500 stands for zero in the data rows.
Here is a table of points, one per row:
tensor([548, 394, 529, 446, 537, 646, 756, 473, 528, 163, 550, 454, 475, 438,
        336, 370, 566, 512, 401, 627, 517, 466, 646, 696])
tensor([877, 475, 347, 520, 595, 679, 717, 435, 428, 394, 420, 440, 302, 535,
        595, 320, 356, 517, 845, 581, 678, 697, 465, 570])
tensor([654, 682, 335, 767, 452, 305, 445, 389, 605, 696, 436, 492, 667, 485,
        634, 474, 517, 243, 331, 628, 475, 407, 674, 595])
tensor([419, 432, 530,  24, 404, 597, 702, 384, 554, 706, 280, 316, 668, 497,
        371, 572, 341, 186, 219, 489, 664, 495, 591, 289])
tensor([619, 561, 607, 566, 348, 418, 399, 516, 404, 581, 591, 672, 652, 721,
        593, 346, 999, 309, 550, 617, 515, 587, 579, 918])
tensor([410, 431, 546, 462, 547, 527, 412, 696, 634, 526,  71, 473, 112, 690,
        483, 461, 580, 414, 409, 445, 536, 578, 641, 423])
tensor([442, 660, 695, 765, 179, 456, 551, 626, 825, 357, 605, 453, 624, 488,
        252, 356, 472, 305, 758, 179, 355, 447, 524, 548])
tensor([567, 707, 580, 383, 420, 693, 722, 356, 347, 321, 515, 542, 328, 503,
        805, 804, 405, 587, 455, 362, 373, 394, 611, 682])
tensor([542, 699, 396, 527, 547, 827, 594, 609, 374, 606, 450, 572, 266, 483,
        686, 628, 320, 333, 472, 292, 255, 589, 597, 508])
tensor([599, 499, 515, 845, 240, 481, 535, 442, 358, 739, 327, 565, 370, 357,
        510, 426, 461, 604, 347, 470, 444, 466, 542, 498])
tensor([527, 358, 782, 567, 454, 372, 545, 509, 578, 527, 145, 393, 397, 434,
        537, 471, 471, 447, 432, 511, 333, 393, 369, 337])
tensor([553, 437, 445, 690, 193, 493, 449, 623, 120, 707, 404, 636, 535, 376,
        434, 327, 700, 544, 364, 551, 673, 589, 480, 417])
tensor([334, 492, 692, 413, 326, 596, 463, 467, 573, 382, 277, 221, 482, 494,
        710, 596, 311, 687, 508, 527, 453, 434, 181, 631])
tensor([596, 325, 467, 350, 367, 421, 525, 695, 269, 425, 751, 420, 595, 558,
        803, 388, 437, 535, 552, 354, 331, 694, 752, 361])
tensor([580, 390, 450, 186, 527, 474, 667, 405, 792, 483, 364, 808, 444, 436,
        502, 678, 535, 671, 595, 259, 192, 403, 354, 615])
tensor([653, 396, 597, 685, 600, 359, 558, 648, 636, 665, 397, 567, 547, 476,
        690, 423, 549, 503, 485, 527, 556, 569, 357, 735])
tensor([373, 419, 558, 512, 714, 422, 435, 465, 380, 813, 401, 602, 363, 716,
          0, 649, 382, 508, 869, 511, 482, 618, 456, 812])
tensor([399, 550, 261, 256, 522, 674, 658, 570, 823, 253, 631, 383, 306, 495,
        296, 533, 738, 493, 457, 620, 480, 397, 829, 489])
tensor([609, 279, 564, 526, 340, 413, 459, 344, 465, 292, 555, 393, 317, 712,
        619, 682, 397, 438, 533, 417, 507, 555, 540, 341])
tensor([279, 457, 357, 509, 710, 613, 561, 279, 382, 524, 354, 598, 488, 256,
        707, 528, 397, 626, 236, 343, 338, 622, 437, 555])
tensor([307, 494, 549, 612, 514, 645, 461, 461, 523, 603, 558, 548, 523, 370,
        520, 640, 571, 671, 427, 413, 230, 681, 225, 370])
tensor([343, 438, 494, 583, 465, 171, 448, 413, 512, 451, 525, 564, 262, 497,
        486, 505, 644, 406, 473, 382, 464, 563, 339, 294])
tensor([392, 247, 553, 503, 645, 521, 690, 449, 344, 412, 616, 489, 632, 585,
        374, 775, 745, 491, 615, 678, 503, 432, 568, 489])
tensor([  0, 587, 669, 267, 564, 626, 423, 603, 526, 721, 365, 115, 153, 652,
        749, 613, 764, 484, 929, 482, 976, 646, 651, 551])
tensor([294, 160, 242, 548, 592, 517, 596, 516, 221, 528, 524, 309, 420, 450,
        471, 418, 457, 352, 532, 498, 595, 318, 485, 668])
tensor([675, 471, 494, 615, 338, 323, 454, 647, 667, 582, 658, 638, 416, 474,
        638, 494, 543, 662, 431, 567, 760, 634, 589, 683])
tensor([622, 789, 223, 541, 388, 516, 596, 198, 534, 189, 414, 587, 514, 492,
        223, 435, 529, 706, 556, 582, 492, 534, 330, 488])
tensor([734, 486, 391, 641, 584, 572, 573, 286, 580, 678, 483, 419, 521, 786,
        656, 596, 652, 530, 347, 554, 737, 501, 747, 390])
tensor([791, 472, 469, 481, 399, 242, 443, 326, 366, 612, 713, 420, 208, 578,
        436, 548, 662, 644, 430, 613, 427, 470, 236, 480])
tensor([173, 412, 352, 667, 623, 461, 537, 450,   0, 426, 602, 830, 668, 453,
        603, 329, 376, 250, 531, 672, 538, 245, 397, 466])
tensor([330, 623, 599, 278, 457, 519, 360, 482, 454, 662, 827, 703, 665, 509,
        504, 487, 504, 418, 563, 512, 618, 477, 471, 306])
tensor([552, 501, 457, 521, 253, 542, 394, 621, 680, 632, 284, 450, 576, 409,
        684, 292, 618, 649, 572, 661, 497, 363, 556, 607])
tensor([273, 433, 356, 562, 668, 266, 447, 602, 524, 375, 588, 443, 636, 358,
         54, 322, 406, 304, 490, 507, 531, 821, 667, 259])
tensor([480, 390, 520, 398, 807, 593, 420, 802, 496, 200, 629, 451, 614, 364,
        370, 597, 667, 373, 307, 520, 467, 389, 663, 568])
tensor([326, 489, 513, 679, 528, 328, 583, 608, 706, 519, 498, 398, 509, 748,
        777, 377, 484, 531, 471, 562, 410, 566, 313, 596])
tensor([480, 432, 570, 433, 519, 516, 414, 535, 647, 383, 457, 498, 569, 589,
        466, 451, 582, 274, 702, 355, 324, 539, 472, 177])
tensor([417, 534, 566, 619, 520, 448, 436, 565, 398, 475, 273, 539, 646, 475,
        587, 525, 701, 574, 671,   0, 778, 166, 710, 462])
tensor([350, 818, 711, 688, 804, 546, 639, 491, 317, 386, 500, 546, 641, 667,
        441, 331, 453, 375, 370, 473, 517, 560, 380, 401])
tensor([404, 567, 370, 424, 448, 375, 417, 521, 422, 344, 641, 373, 605, 654,
        609, 429, 437, 527, 471, 521, 444, 588, 315, 374])
tensor([631, 688, 436, 690, 388, 343, 435, 602, 672, 816, 507, 367, 450, 376,
        594, 578, 522, 562, 521, 447, 588, 389, 444, 616])
tensor([626, 530, 453, 366, 324, 437, 542, 351, 346, 371, 505, 346, 396, 482,
        525, 523, 573, 347, 436, 531, 394, 606, 600, 712])
tensor([392, 455, 703, 538, 943, 674, 410, 619, 522, 393, 727, 362, 385, 418,
        325, 720, 586, 725, 538, 453, 393, 336, 361, 675])
tensor([487, 512, 554, 641, 574, 374, 373, 606, 466, 516, 275, 428, 755, 662,
        435, 699, 399, 426, 496, 514, 475, 186, 554, 396])
tensor([666, 443, 586, 364, 484, 558, 542, 292, 591, 647, 635, 690, 634, 202,
        657, 557, 449, 389, 375, 449, 767, 652, 434, 375])
tensor([369, 627, 437, 434, 437, 362, 498, 575, 324, 591, 434, 628, 573, 514,
        552, 693, 423, 517, 443, 506, 373, 677, 482, 531])
tensor([677, 470, 380, 483, 586, 469, 354, 309, 749, 467, 508, 171, 367, 439,
        544, 588, 774, 626, 399, 400, 561, 465, 280, 576])
tensor([262, 595, 603, 515, 477, 425, 423, 637, 434, 566, 564, 846, 540, 580,
        445, 325, 430, 742, 584, 988, 366, 616, 422, 535])
tensor([528, 495, 361, 628, 422, 477, 568, 661, 560, 590, 466, 567, 526, 625,
        505, 388, 561, 712,  46, 395, 805, 671, 587, 699])
tensor([379, 440, 588, 501, 703, 999, 593, 796, 583, 561, 792, 743, 506, 417,
        510, 389, 455, 437, 593, 711, 496, 479, 314, 462])
tensor([703, 230, 409, 474, 684, 631, 842, 177, 909, 333, 434, 403, 573, 656,
          0, 806, 381, 999, 268, 501, 364, 330, 755, 572])
tensor([449, 661, 452, 520, 581, 557, 358, 516, 466, 580, 615, 453, 395, 454,
        526, 697, 417, 316, 648, 405, 335, 789, 508, 501])
tensor([291, 656, 355, 466, 452, 505, 573, 313, 463, 712, 669, 476, 663, 319,
        639, 458, 320, 259, 521, 182, 766, 416, 388, 302])
tensor([500, 600, 367, 775, 781, 374, 402, 427, 657, 617, 579, 512, 571, 279,
        485,  70, 572, 880, 666, 592, 409, 371, 877, 410])
tensor([638, 551, 713, 374, 258, 577, 300, 251, 566, 404, 438, 414, 763, 160,
        477, 672, 155, 440, 648, 636, 529, 586, 620, 543])
tensor([501, 490, 574, 472, 312, 583,   0, 369, 354, 378, 622, 332, 362, 562,
        361, 465, 463, 324, 417, 297, 410, 468, 554, 443])
tensor([750, 502, 882,  78, 490, 657, 433, 461, 282, 507, 551, 599, 628, 587,
        596, 401, 442, 661, 740, 687, 595, 425, 602, 763])
tensor([736, 604, 781, 197, 524, 209, 650, 494, 525, 625, 604, 581, 561, 317,
        365, 334, 178, 567, 364, 470, 372, 330, 483, 432])
tensor([709, 475, 502, 599, 414, 462, 369, 585, 754, 399, 493, 551, 646, 742,
        508, 209, 469, 439, 392, 398, 370, 693, 317, 326])
tensor([460, 404, 571, 627, 570, 505, 674, 636, 424, 459, 628, 469, 509, 289,
        278, 510, 474, 468, 482, 625, 742, 516, 609, 221])
tensor([672, 783,  68, 320, 650, 602, 408, 864, 129, 578, 416, 567, 602, 639,
        333, 476, 563, 350, 668, 685, 503, 221, 186, 361])
tensor([448, 394, 327, 574, 288, 525, 695, 548, 643, 327, 452, 542, 653, 365,
        461, 700, 333, 659, 623, 739, 397, 353, 488, 308])
tensor([623, 408, 549, 306, 518, 492, 104, 405, 598, 224, 408, 631, 223, 654,
        676, 548, 292, 462, 425, 533, 521, 532, 393, 592])
These points spread out most along one direction. Take the direction at right angles to it along which they spread out most. Go by this last direction. Where along it does each point below lie, from 0 to 99? The average is 50, and the first point in the table lies past the average. One standard deviation of the points above along it is 16.
tensor([330, 623, 599, 278, 457, 519, 360, 482, 454, 662, 827, 703, 665, 509,
        504, 487, 504, 418, 563, 512, 618, 477, 471, 306]) -> 63
tensor([448, 394, 327, 574, 288, 525, 695, 548, 643, 327, 452, 542, 653, 365,
        461, 700, 333, 659, 623, 739, 397, 353, 488, 308]) -> 65
tensor([449, 661, 452, 520, 581, 557, 358, 516, 466, 580, 615, 453, 395, 454,
        526, 697, 417, 316, 648, 405, 335, 789, 508, 501]) -> 51
tensor([419, 432, 530,  24, 404, 597, 702, 384, 554, 706, 280, 316, 668, 497,
        371, 572, 341, 186, 219, 489, 664, 495, 591, 289]) -> 57
tensor([404, 567, 370, 424, 448, 375, 417, 521, 422, 344, 641, 373, 605, 654,
        609, 429, 437, 527, 471, 521, 444, 588, 315, 374]) -> 52
tensor([373, 419, 558, 512, 714, 422, 435, 465, 380, 813, 401, 602, 363, 716,
          0, 649, 382, 508, 869, 511, 482, 618, 456, 812]) -> 65
tensor([343, 438, 494, 583, 465, 171, 448, 413, 512, 451, 525, 564, 262, 497,
        486, 505, 644, 406, 473, 382, 464, 563, 339, 294]) -> 44
tensor([487, 512, 554, 641, 574, 374, 373, 606, 466, 516, 275, 428, 755, 662,
        435, 699, 399, 426, 496, 514, 475, 186, 554, 396]) -> 56
tensor([528, 495, 361, 628, 422, 477, 568, 661, 560, 590, 466, 567, 526, 625,
        505, 388, 561, 712,  46, 395, 805, 671, 587, 699]) -> 30
tensor([877, 475, 347, 520, 595, 679, 717, 435, 428, 394, 420, 440, 302, 535,
        595, 320, 356, 517, 845, 581, 678, 697, 465, 570]) -> 44
tensor([392, 455, 703, 538, 943, 674, 410, 619, 522, 393, 727, 362, 385, 418,
        325, 720, 586, 725, 538, 453, 393, 336, 361, 675]) -> 74
